In the data rows, 128 means zero.
Here are some numbered points:
tensor([134, 135, 153, 140, 134, 125, 156, 134, 080, 127, 109, 137, 096, 112, 107, 112, 117, 117, 187, 105, 100, 162,
        149, 129]) 0
tensor([073, 104, 068, 178, 149, 117, 164, 134, 080, 112, 117, 098, 172, 089, 115, 074, 094, 109, 157, 105, 069, 100,
        149, 167]) 1
tensor([119, 081, 145, 171, 187, 179, 118, 096, 157, 089, 071, 190, 103, 073, 168, 089, 063, 186, 088, 174, 100, 139,
        156, 175]) 2
tensor([088, 150, 099, 155, 157, 102, 164, 142, 111, 135, 094, 121, 172, 135, 145, 082, 155, 132, 172, 144, 077, 093,
        156, 129]) 3
tensor([195, 196, 183, 155, 164, 071, 110, 088, 103, 196, 094, 068, 065, 180, 122, 166, 094, 063, 103, 136, 184, 185,
        195, 060]) 4
tensor([103, 081, 137, 071, 073, 110, 087, 195, 134, 119, 109, 121, 172, 188, 069, 074, 124, 086, 111, 075, 077, 077,
        064, 098]) 5
tensor([126, 150, 183, 132, 088, 102, 187, 103, 134, 112, 094, 083, 157, 135, 153, 181, 162, 078, 111, 174, 161, 162,
        133, 114]) 6
tensor([157, 074, 061, 071, 149, 156, 187, 142, 180, 073, 171, 175, 172, 173, 161, 189, 147, 186, 073, 144, 161, 177,
        110, 160]) 7
tensor([142, 081, 076, 063, 103, 194, 179, 073, 065, 066, 140, 190, 080, 173, 168, 181, 193, 186, 073, 174, 192, 192,
        087, 190]) 8
tensor([188, 104, 068, 117, 180, 140, 156, 065, 103, 081, 094, 190, 065, 089, 191, 181, 124, 186, 065, 190, 184, 192,
        195, 144]) 9
tensor([165, 074, 107, 086, 088, 171, 133, 096, 118, 066, 125, 167, 126, 089, 153, 189, 109, 193, 088, 174, 153, 169,
        103, 144]) 10
tensor([073, 112, 130, 178, 134, 156, 164, 180, 157, 127, 117, 160, 080, 081, 099, 120, 094, 132, 141, 113, 085, 100,
        103, 114]) 11
tensor([096, 074, 168, 117, 195, 186, 141, 111, 095, 081, 079, 183, 080, 066, 145, 074, 071, 178, 134, 159, 085, 108,
        080, 152]) 12
tensor([165, 181, 122, 063, 187, 094, 164, 065, 172, 135, 071, 091, 088, 089, 191, 196, 101, 124, 195, 182, 192, 192,
        195, 121]) 13
tensor([111, 143, 183, 117, 088, 140, 095, 080, 088, 096, 140, 137, 172, 142, 138, 135, 155, 140, 134, 167, 161, 146,
        103, 129]) 14
tensor([188, 181, 191, 079, 065, 079, 056, 180, 134, 196, 194, 060, 180, 180, 061, 112, 155, 063, 187, 067, 085, 062,
        080, 060]) 15
tensor([142, 066, 137, 148, 164, 194, 179, 073, 065, 066, 079, 190, 103, 073, 184, 150, 094, 193, 118, 182, 146, 185,
        087, 190]) 16
tensor([088, 104, 068, 125, 172, 125, 141, 126, 141, 127, 148, 114, 096, 142, 107, 127, 124, 147, 088, 105, 085, 100,
        103, 144]) 17
tensor([165, 074, 145, 117, 126, 186, 171, 080, 180, 073, 132, 175, 073, 081, 176, 196, 124, 186, 149, 151, 192, 162,
        103, 175]) 18
tensor([134, 181, 153, 086, 126, 110, 087, 088, 164, 173, 178, 098, 172, 165, 153, 135, 170, 094, 134, 151, 146, 177,
        179, 121]) 19
tensor([111, 104, 168, 155, 126, 117, 133, 119, 134, 127, 094, 114, 065, 104, 153, 150, 086, 140, 187, 105, 130, 139,
        141, 098]) 20
tensor([195, 196, 145, 079, 111, 064, 087, 126, 164, 188, 117, 060, 057, 180, 084, 150, 101, 063, 065, 067, 192, 146,
        172, 060]) 21
tensor([096, 097, 183, 125, 126, 117, 110, 165, 065, 150, 094, 121, 119, 104, 092, 097, 071, 124, 157, 113, 069, 062,
        133, 114]) 22
tensor([080, 120, 168, 163, 172, 133, 148, 180, 180, 165, 063, 106, 188, 096, 099, 104, 071, 155, 180, 128, 062, 077,
        110, 106]) 23
tensor([119, 104, 107, 079, 164, 179, 102, 111, 065, 073, 086, 175, 096, 081, 176, 082, 063, 178, 088, 167, 092, 146,
        110, 152]) 24
tensor([142, 104, 122, 063, 095, 117, 087, 111, 157, 173, 194, 114, 172, 112, 153, 104, 155, 109, 187, 144, 138, 162,
        133, 160]) 25
Which three points above are nearest to each new point by angle, seen from the average point of the numbered points? Their numbers follow each, nearest first.
tensor([157, 196, 160, 163, 088, 087, 164, 134, 180, 173, 094, 098, 165, 180, 122, 082, 178, 094, 134, 090, 169, 131,
        187, 068]) 21 19 4
tensor([119, 158, 145, 079, 103, 133, 164, 126, 111, 119, 155, 144, 180, 173, 168, 120, 170, 147, 180, 159, 130, 154,
        118, 144]) 14 25 19
tensor([080, 158, 114, 171, 149, 133, 141, 165, 180, 135, 171, 137, 111, 089, 130, 074, 071, 109, 134, 105, 062, 131,
        149, 167]) 11 1 23
tensor([188, 173, 091, 086, 080, 071, 079, 119, 157, 196, 148, 060, 103, 196, 076, 189, 170, 071, 118, 082, 184, 100,
        141, 098]) 21 15 19
tensor([065, 104, 168, 140, 172, 156, 148, 195, 180, 119, 148, 144, 057, 073, 092, 082, 071, 132, 080, 098, 062, 062,
        072, 152]) 11 17 12
tensor([126, 166, 114, 178, 088, 102, 064, 195, 126, 188, 140, 068, 165, 180, 061, 082, 170, 063, 180, 059, 100, 062,
        087, 068]) 15 5 22
tensor([172, 150, 122, 132, 095, 125, 118, 080, 103, 104, 186, 160, 134, 135, 145, 166, 155, 140, 073, 167, 130, 169,
        126, 175]) 8 14 10
tensor([103, 143, 114, 163, 073, 133, 171, 165, 187, 112, 117, 106, 134, 173, 099, 089, 124, 147, 088, 098, 069, 077,
        064, 121]) 5 17 11
tensor([172, 196, 061, 079, 065, 064, 064, 149, 080, 196, 186, 075, 172, 180, 069, 173, 155, 063, 195, 059, 153, 139,
        118, 068]) 15 21 19
tensor([096, 112, 176, 194, 157, 133, 148, 180, 172, 104, 117, 137, 065, 104, 099, 066, 071, 101, 065, 082, 062, 070,
        141, 152]) 11 22 23
tensor([149, 143, 061, 079, 111, 125, 156, 134, 118, 112, 125, 144, 149, 104, 161, 189, 139, 094, 172, 159, 146, 139,
        179, 137]) 13 25 7
tensor([065, 120, 068, 171, 126, 125, 148, 126, 080, 096, 178, 106, 142, 112, 107, 097, 124, 124, 164, 105, 092, 062,
        126, 152]) 1 3 17
tensor([142, 097, 091, 140, 080, 110, 118, 096, 111, 150, 171, 129, 149, 165, 145, 158, 185, 147, 134, 151, 153, 131,
        172, 091]) 19 25 14
tensor([111, 097, 137, 094, 149, 125, 148, 096, 172, 150, 171, 175, 119, 127, 153, 181, 132, 155, 065, 136, 146, 146,
        141, 137]) 7 18 8
tensor([165, 143, 130, 132, 118, 148, 171, 096, 141, 135, 140, 121, 119, 135, 161, 173, 162, 140, 195, 144, 184, 116,
        164, 114]) 13 6 19
tensor([126, 166, 153, 102, 080, 117, 118, 142, 118, 073, 148, 121, 134, 119, 107, 089, 139, 109, 187, 159, 107, 131,
        156, 114]) 15 0 14
